One turn sends every row of this set to another row. A few are shown first. Where does it send the rows asked after them?
gel: [ 30  43 -20  43   0 -10 -19 -30   2 -22 -18   4 -35 -23]
Bavo: [ 17  48  -6  48 -35   8   6  11  22  25 -21  10 -19 -34]
lufi: [  3  -8  13 -14 -10 -36  26  14 -24 -16 -30  34 -14   2]
Kuza: [ 28  17  -6 -40   1  10  -2 -26  12  -8  36 -12   6  18]
podar: [ 34 -23   7  31  -2 -21  -5   7 -12   6 -59  25  -4 -15]
zud: [-32  -1  13  42  -2   0  13  43 -23  23  -4  -6  16 -30]
dige: [-15 -37 -22  44  34  -1  -2 -39  -3  24  -3  13 -22  21]
sibem: [  1   9  11  51  15 -19 -37  -2  -1  29  18 -25 -13 -43]
Nus: [  9  47 -10  57  -3  -4 -22 -17  13  11  13 -18 -27 -36]
vidap: [ 30  -5  -2 -27   8  -4  10 -35  13  -7  31 -19  12  24]
Vulom: [ 12 -28  21  39  -2 -16 -23  25 -12  41 -30   5   8 -30]
Nafir: [-22  27 -22  -4  18  23 -29  -2   1  34  22  29 -46 -10]
gozum: [ -8 -17   2  24  31 -25 -24  44  -2  32 -18  -2   6  26]
Lusir: [-33 -11 -24  28  20  25 -40 -19 -15  40  10  16 -22  10]
Mos: [  4   2  -4  25   1 -11  31  23 -27 -27 -47  25   3 -12]
koso: [  3  23 -20  -7  31  -3  13 -11  24  16  13  32 -58  -9]
Mumod: [ 11 -24   8 -28   9   8  -4 -38  11  -1  25 -25   8  24]
Kop: [-13  -9  28  17   1  40 -22  10  -1  60  16  -7  10  -4]
Katu: [-13 -22  13  27  10 -15  15  37 -35   0 -32  10  17 -16]
popov: [ 39  24 -11  37 -22  -7  12  -1   9  -5 -54  28 -19 -18]
panut: [ 11 -51  30  14  22  14 -11  -9 -17  32 -20   7  16  17]
bok: [ 34  40  -1   4  -7  28  38 -19  29  -1 -17  25 -26  10]
Zatev: [ 14  -6 -16  19  29 -28 -10  28  -2  -3 -47  19  -5  40]
Biri: [-25  42  -2  44 -21  12  27  35  -5  10  -3   0   3 -30]
val: [ 40 -22  10   6  16  10  24 -26   1  -8 -42  27  -6  25]
vivir: [ 15  17  -9 -29  -7  24 -21 -26   2   1  40 -17  14  22]
nepem: [ -5  43 -12  33 -16   4  39  23 -10 -22 -30  20  -5 -19]
zam: [  4   9  -3 -21 -11  30 -11 -39  17   4  37 -26   5  19]
Tos: [-43  -6  16  44 -30 -12  19  10  -9  37  14 -13  10  -2]
dup: [ 18 -14  -4  -9   5   4   0 -41   5  -1  31 -24  23  31]
lol: [  9  -3  -6 -11  -4  21 -19 -35  -2   5  36 -24  25  31]
fili: [ 36   3  -7  30  22 -29 -30 -22 -18 -24 -31  11 -26 -19]
lib: [ -8  56 -26  39  -2   0   3  32  33  22  -5   0 -14  21]
videz: [  8 -15 -21  22  42 -18  31 -32  20  12  -1  22 -45   9]
sosid: [  1 -14   3 -18  -1  20  -9 -36  13  11  36 -30  11  19]
simud: [  2  47  11   8 -16  47   7   3  26  39  18   3 -15 -11]
zas: [ 14  39 -32  28   9 -12   7  19  21  -9 -37  20 -19  38]
pape: [ 20 -10   1 -38   4  11   0 -41  13 -14  19 -13   1  23]
zoz: [ 19 -18  11  32  32 -33 -43  -6 -19   9 -10  -8 -13 -32]
kav: [-21  21  -6  39  13  -9 -17  48  21  47   7 -13   1  15]
dov: [ 15  12  -6 -34  -9  25  -5 -42  16 -10  24 -15  -3  21]
Sapu: [  1  16  13  49 -22   3 -16  28   8  54  -6  -5   0 -40]
taga: [ -8  41  -8  -2 -40  -1  18   5 -19 -20 -24  37 -21   4]
lim: [-35  42  -8  36 -54  14  12   3 -10  12   3   8  -6   3]
rolok: [-19 -37  29  16  -4 -42  27  18 -19  18  -6   4   5  -2]

nepem moves to zud
bok moves to Kop
Now find these:
Vulom moves to popov
vidap moves to vivir
Mumod moves to dov
koso moves to Lusir
gel moves to sibem
taga moves to Tos
kav moves to Zatev

